In the rows, 128 means zero.
One turn moves every row onto another: examples first, then more rows asked:
J_573: [143 148 124 121 153 134 116 146 131 145 123 116 135 120  99 123  79 138
  74 142 136 122 132 125 144 146 133 136 155 118 107 121 165 138 164 117
 152 115 117 163 135 151 115 141  82 105 122 134  65 134 111 105 168 141
 142 102 106  96 129 103 102 159 122 170 133 118 140 104 141 147 121 155
 128 170]
J_359: [114 110 113 134 111 136 143 158 147 130 121 177 146 133 135 112 136 147
 131 155 144 138 125 117 125 149  96 141 122 104 139 147 197 133 125 141
 148 104 117 134 137 140 122 115  99 135  99 144 109 132 120 139 130 134
  85  78 133 136 138 103 115 189 103 158 163 148 155 113 125 142 127 152
 103 139]
J_864: [150 115 129 144 149 144 127 167 125 101 121 178 147 149 130  96 147 122
 137 132  94 138 118 113 134 151  89 114 111 118 127 132 163 153 140  88
 168  98 140 127 138 112 121 124 139 105 137 140 113 129 124 134 115 127
 127 122 140 134 151 123  99 153 158 139 154 125 166 121  94 123 153 138
 142 136]
J_263: [168 143 109  94 142 144  99 152 141 163 109 116 159 124 135 168  92 125
 118  92 153 130 139 138 166 117 122 137 136 117 124 119 165  96 141 130
 126 127 120 143 111 151 140 145 152  92 122 145 124 135 121 165 155 151
 119 125 106 113 137 132 122 123 136  92 147 136 134 120 135 130 124 146
 139 153]
J_225: [134 149 121 116 126 115 134 167 121 140 119 115 150 143  91 132  89 148
  79 112 146 126 133 120 127 149 137 135 164 103 125 139 153 145 170  96
 158 111 123 132 155 152 104 123  94  90  99 144  77 120 131 125 174 133
 129 113 121 100 150 119  92 167 112 162 141 113 159 120 125 133 126 176
 141 158]
J_877: [107 114 122 137 109 142 155 142 142 145 116 178 135 127 116 113 115 152
 129 159 122 128 130 122 153 148  99 150 121 106 140 135 177 137 120 157
 140 108 123 154 140 133 121 110  94 154 119 147 122 144 109 140 136 153
 108  66 134 144 159 101 110 172 121 160 152 145 130 111 134 158 129 130
 132 126]
J_58: [162 139 130  77 101 135  87 175 122 149 119 150 138 117 110 126  96 140
 102 147 120 144 139 118 157 106 128 140 156 103 176 131 172 132 149 135
 143 131 112 133 145 163 100 135 124  90  86 156 111 135 109 116 132 123
 163  96  97 119 125 120 120 145 117 167 167 136 118 111 138 152 123 147
 132 182]
J_124: [137 116 141 148 133 142 128 155 129 117 120 170 138 147 113 104 124 133
 125 149  77 118 121 113 151 130 101 120  96 129 128 124 164 141 139  94
 152 105 143 149 128 114 129 126 107 132 146 132 130 139 115 135 123 142
 145  95 146 129 166 112  93 136 159 126 147 124 145 123  97 141 157 114
 160 137]
J_100: [140 142 126 110 133 158 138 108 153 122 105 114 181 121 117  99  80 153
 116 129 133 152 153 132 143 106  90 117  96 117 122 130 167 123 135 106
 152 135 142 128 119 156 124 144 128 134 139 162 103 135 103 157 133 130
 115 129  84 100 139  98  85 143 172 114 133 157 142 110 127 140 105 129
 137 157]
J_492: [136 142 111 116 134 133 124 139 128 119 102 124 195 141 131 107  82 133
 112 137 134 160 170 125 121  87  94 133  91 108 114 141 169 119 140  99
 179 109 127 120 122 160 126 137 156 103 127 167  93 108 107 159 146 144
 130 110 121 104 140 101  96 151 163 129 120 150 150 117 141 128 107 146
 134 146]
J_892: [146 140 113  96 137 150  85 188 145 116 104 145 135 133  97 157 116  96
  99 140 165 139 150 123 165 114 128 112 119 123 142 125 166 130 113 114
 154 110 110 139 151 101 115 135 126  75 126 138 134 153 141 130 103 137
  95 103 147 123 156 147 125 141  97 165 155 111 113 125 116 172 128 149
 126 122]
J_555: [147 132  93  84 134 144  97 159 133 166 100 113 149 131 131 168  82 116
 116  92 157 132 145 129 154 112 126 132 134 118 123 119 144  95 139 122
 134 124 116 130 101 140 131 129 163  89 112 143 117 139 126 161 152 147
 116 111 127 116 132 133 126 133 139 105 144 133 134 127 134 121 122 152
 156 145]
J_671: [141 139 123  81 109 139 107 168 104 146 118 156 120 123  99 131 102 131
  97 151 139 153 141 112 145 116 132 121 171 108 165 134 159 125 155 114
 145 146 108 124 130 143  99 127 133  85  95 166 104 143 129 109 133 105
 146 103  94 110 122 109 124 140 120 170 185 121 125 119 115 131 112 156
 133 156]
J_265: [134 155 106 118 106 134 135 132 127 121 106 108 165 121 116 106 103 160
 132 112 122 166 181 149 127 108  98 129 117 110 120 151 126 128 135  84
 170 130 132 128 126 146 115 122 130 121 121 165 111 125 121 151 134 127
 126 119 112 101 153  85  86 137 184 119 144 127 157 138 134 149 126 136
 133 126]
J_705: [116 116 114 151 122 131 162 154 120 130 109 191 133 138 120 123 133 133
 133 152 145 144 135 113 145 168  92 142 136  89 151 145 169 138 122 144
 153 110 120 136 140 126 122 104 120 136 120 160 117 129 113 146 134 138
 101 101 127 139 165 102 114 181 122 160 167 138 143 111 116 143 126 151
 126 107]
J_935: [106 110 103 104 125 139 148 147 162 153 105 154 155 120 112 117 108 151
 131 139 160 142 159 133 156 156 107 145 125  95 136 152 177 145 116 160
 133 107 121 127 144 143 138 119 110 140 104 167 114 133 108 146 169 137
  99  83 116 130 151 116 135 175  95 154 147 148 122 111 140 159 109 153
 113 126]
J_829: [134 158 104 115 126 140 121 146 132 117 105 126 184 127 141 106  85 131
 119 138 135 164 180 133 123  95  85 131  96 110 114 128 154 128 140  80
 181 115 119 140 123 160 117 134 145 101 124 169  86 110 114 145 135 139
 129 113 128 106 137  85  98 150 164 129 123 138 164 121 151 141 109 137
 136 135]
J_139: [138 113 130 127 132 150 117 169 149 112 125 166 157 158 132  92 132 141
 125 141  92 121 119 110 126 132  98 108  91 143 117 120 177 146 136  82
 153 102 145 133 133 127 108 126 111 117 117 125 116 135 129 134 112 131
 115  87 155 129 129 112  91 154 136 129 147 139 163 116  96 128 152 123
 145 165]
J_998: [108 109  97 112 134 132 142 151 150 146 103 155 150 118 118 122 117 142
 131 147 166 144 160 132 149 156 108 145 126  89 136 159 179 139 118 157
 140 108 116 126 134 139 145 124 113 135 104 167 111 127 107 141 171 128
 101  90 111 121 151 112 140 178  99 155 156 142 123 115 137 156 110 161
 101 120]
J_69: [143 120 135 121 153 144 117 151 136 130 131 162 148 162  91 109 115 130
 115 141  85 110 121 110 148 129 105 105 108 122 112 126 165 152 145  79
 158 107 150 127 127 114 149 130 126 108 147 146 128 140 107 142 143 123
 158 103 128 121 153 136  94 148 147 104 149 122 144 119  89 132 156 120
 162 151]
J_360: [134 138 107 117 121 131 135 121 117 126  99 105 168 133 105 105 102 159
 127 112 124 162 175 138 122 108 106 127 112 111 116 165 128 119 128 103
 165 127 142 108 117 141 121 125 145 127 123 165 113 126 109 157 138 128
 124 114 108 102 148  97  82 142 187 123 144 139 139 133 122 131 124 140
 136 137]
J_47: [143 154 120 111 116 154 131 123 159 117 104 115 174 112 130 104  82 152
 123 126 136 153 163 139 142 113  81 117  97 112 130 117 157 130 137  88
 158 139 132 146 123 161 118 140 117 131 132 161 100 132 104 148 126 124
 119 135  95 102 141  85  86 144 171 111 134 146 157 116 135 159 113 126
 141 151]
J_901: [146 140 122  88 118 156 100 174 155 121 112 135 133 128  81 147 121 112
 109 118 152 137 146 140 170 120 133 109 136 120 148 137 155 143 112 113
 138 110 118 136 165  94 116 125 127  80 132 136 140 162 146 131 105 138
  98  96 142 134 165 152 116 133 108 164 151 115 110 128 115 174 129 138
 129 114]
J_608: [152 117 126 117 164 147 111 157 132 124 132 163 148 157 101 100 135 132
 121 133  92 126 123 114 136 141  99 107 115 126 101 132 160 157 143  84
 173 101 150 113 130 112 143 133 141  97 133 145 121 139 114 137 135 115
 145 111 126 121 134 141 102 161 149 113 156 120 151 124  91 119 160 137
 145 155]
J_45: [156 137  99  82 133 154 111 144 142 164 114 111 147 121 124 156  98 127
 125  79 151 134 139 151 159 124 126 127 154 121 117 132 148 104 142 123
 117 128 121 134 112 133 137 131 163  90 125 144 121 146 133 158 152 144
 112 110 110 121 131 131 123 120 145 102 147 138 137 124 131 118 120 141
 140 141]
J_352: [147 158 122  95 116 147  97 175 159 124 110 120 124 116  98 143 107 119
  97 121 149 141 141 140 162 125 131 109 127 122 123 114 159 142 110 104
 147 121 120 141 155  95 115 127 108  81 129 132 119 172 141 115 112 147
 101  97 134 124 157 136 111 123 120 167 129  95 126 118 147 197 147 138
 135 125]
J_819: [148 119 125 108 156 146 105 161 145 131 133 159 158 170 104 100 118 135
 116 138  87 112 131 112 134 132 107 108 100 134 104 125 167 157 136  84
 159 100 151 121 128 123 134 129 132 100 123 139 124 134 111 141 134 122
 148  89 142 124 125 132  92 158 135 109 142 134 144 111  97 126 159 118
 151 170]
J_375: [ 98 114 101 114 129 131 155 147 146 153 102 158 148 126 105 129 108 146
 129 145 165 144 165 129 155 159 110 144 124  94 136 152 171 137 115 154
 137 114 122 127 136 137 137 116 109 141 108 173 118 129 110 147 173 132
 101  91 114 121 160 109 136 169  96 152 157 140 120 114 130 157 110 154
 118 115]
J_186: [159 161 126 102 112 140  92 186 163 113 114 124 139 124 109 149 117 115
  99 116 164 137 135 139 147 124 130 102 126 109 133 121 185 140 118  90
 141 122 117 138 158 103 123 134 107  68 124 131 117 158 141 122 113 133
  91 111 130 122 154 135 109 127 104 160 134 100 140 114 136 192 141 145
 117 131]
J_86: [164 141 124  94 130 155  80 175 166 116 112 135 139 122  97 149 124 106
 106 129 155 131 141 139 174 119 127 113 121 119 151 128 181 138 110 123
 134 113 115 147 157 105 124 146 115  84 131 130 138 158 129 130 100 136
 101 104 130 127 157 148 116 136 101 158 151 123 109 117 118 187 129 136
 112 136]
J_355: [157 160 120 111 125 133  94 187 143 115 100 131 130 133 102 156 109 102
 100 119 164 142 151 132 161 140 128 111 126 105 138 110 156 141 104 101
 150 121 121 139 154  99 114 125 122  68 127 140 119 154 129 126 110 139
 105 119 136 122 161 132 110 128 114 166 135  95 127 106 135 195 145 144
 135 122]
J_792: [158 140 122 118 131 124 123 145 133 141 109 109 125 127  84 121  83 143
  95 101 139 122 133 133 149 172 131 130 173  88 142 135 134 159 153 117
 138 115 125 142 149 139 106 123 101 107 118 136  76 131  98 120 161 128
 151 123 104 108 148 110  85 169 142 168 132 132 141  97 127 155 129 154
 152 161]
J_686: [149 155 145  77 103 144 129 160 117 152 129 163 141 123  90 128  92 143
 103 136 124 145 138 126 171 118 131 131 177 106 173 126 165 139 154 120
 131 141 121 138 158 153  93 123 132  86 110 176 117 138 130 124 140 127
 155 105  89 127 139 121 112 127 116 163 173 131 119 110 123 142 110 136
 145 153]

J_86 moves to J_901
J_355 moves to J_186
J_877 moves to J_705
Now these:
J_935 moves to J_375
J_555 moves to J_263
J_265 moves to J_829
J_58 moves to J_686
J_573 moves to J_792
J_360 moves to J_492
J_819 moves to J_69
J_124 moves to J_864

One turn moves every row onto another: examples first, then more rows asked:
J_727: [ 58 158 134 109 137 135 141  83 128 141 134 167 102]
J_650: [118 166 101 101 151 182 124 113 123 118 158 181 113]
J_804: [104 143 145 129 151 107 110 115 148 120 151 148 121]
J_585: [101 159  79  91 154 176 144 106 147 119 156 168 103]
J_802: [102 148 104 115 140 129 114 144 132 147 162 174 139]
J_932: [ 59 146 143  93 151 114 123  93 163 127 139 157 106]
J_156: [ 64 145 157 101 150 117 106 100 145 126 136 164 116]
J_70: [ 94 146  88  99 147 125 144 135 149 147 171 167 120]
J_574: [113 152 146 123 159 109 124 107 143 117 173 149 112]
J_749: [ 74 158 164  98 153 123 118  93 135 124 157 173 111]
J_984: [ 68 158 148  87 160 118 135  85 152 125 161 166  98]
J_523: [ 88 139  90 109 142 123 123 144 153 150 154 164 134]
J_167: [ 59 159 137 111 137 135 141  85 124 140 135 167 104]
J_481: [116 157 116  81 148 155 154 117 127  95 130 170 115]
J_118: [104 142 110  84 144 150 141 123 140  94 106 162 124]
J_357: [130 158  98 109 155 164 115  97 173 127 146 161 102]
J_940: [ 57 157 138 113 133 135 137  85 123 142 130 166 105]
J_143: [105 151  99 112 144 179 103 125 136 119 127 175 124]
J_432: [113 152 120  89 146 151 138 123 123  95 115 171 126]
J_443: [106 158  99 109 146 128 135 134 130 147 182 178 125]
J_458: [ 95 145  73 103 148 170 124 118 160 124 127 158 116]
J_197: [103 147 130 117 164 105 140 102 163 118 171 141 104]
J_79: [ 93 137 130 123 157 100 123 111 169 121 149 135 114]
J_960: [ 56 157 135 111 137 134 137  86 127 142 132 165 107]
J_144: [131 155  98 112 153 166 105 101 172 129 138 161 105]
J_652: [138 162 107 112 156 168 109  99 166 128 147 165 101]
J_542: [106 150 105  77 150 150 160 117 143  95 121 160 111]
J_791: [135 158 104 114 150 166 103 101 168 128 142 165 106]

J_960 moves to J_727
J_984 moves to J_749
J_542 moves to J_481
Now these:
J_143 moves to J_458
J_443 moves to J_802
J_804 moves to J_79
J_791 moves to J_144

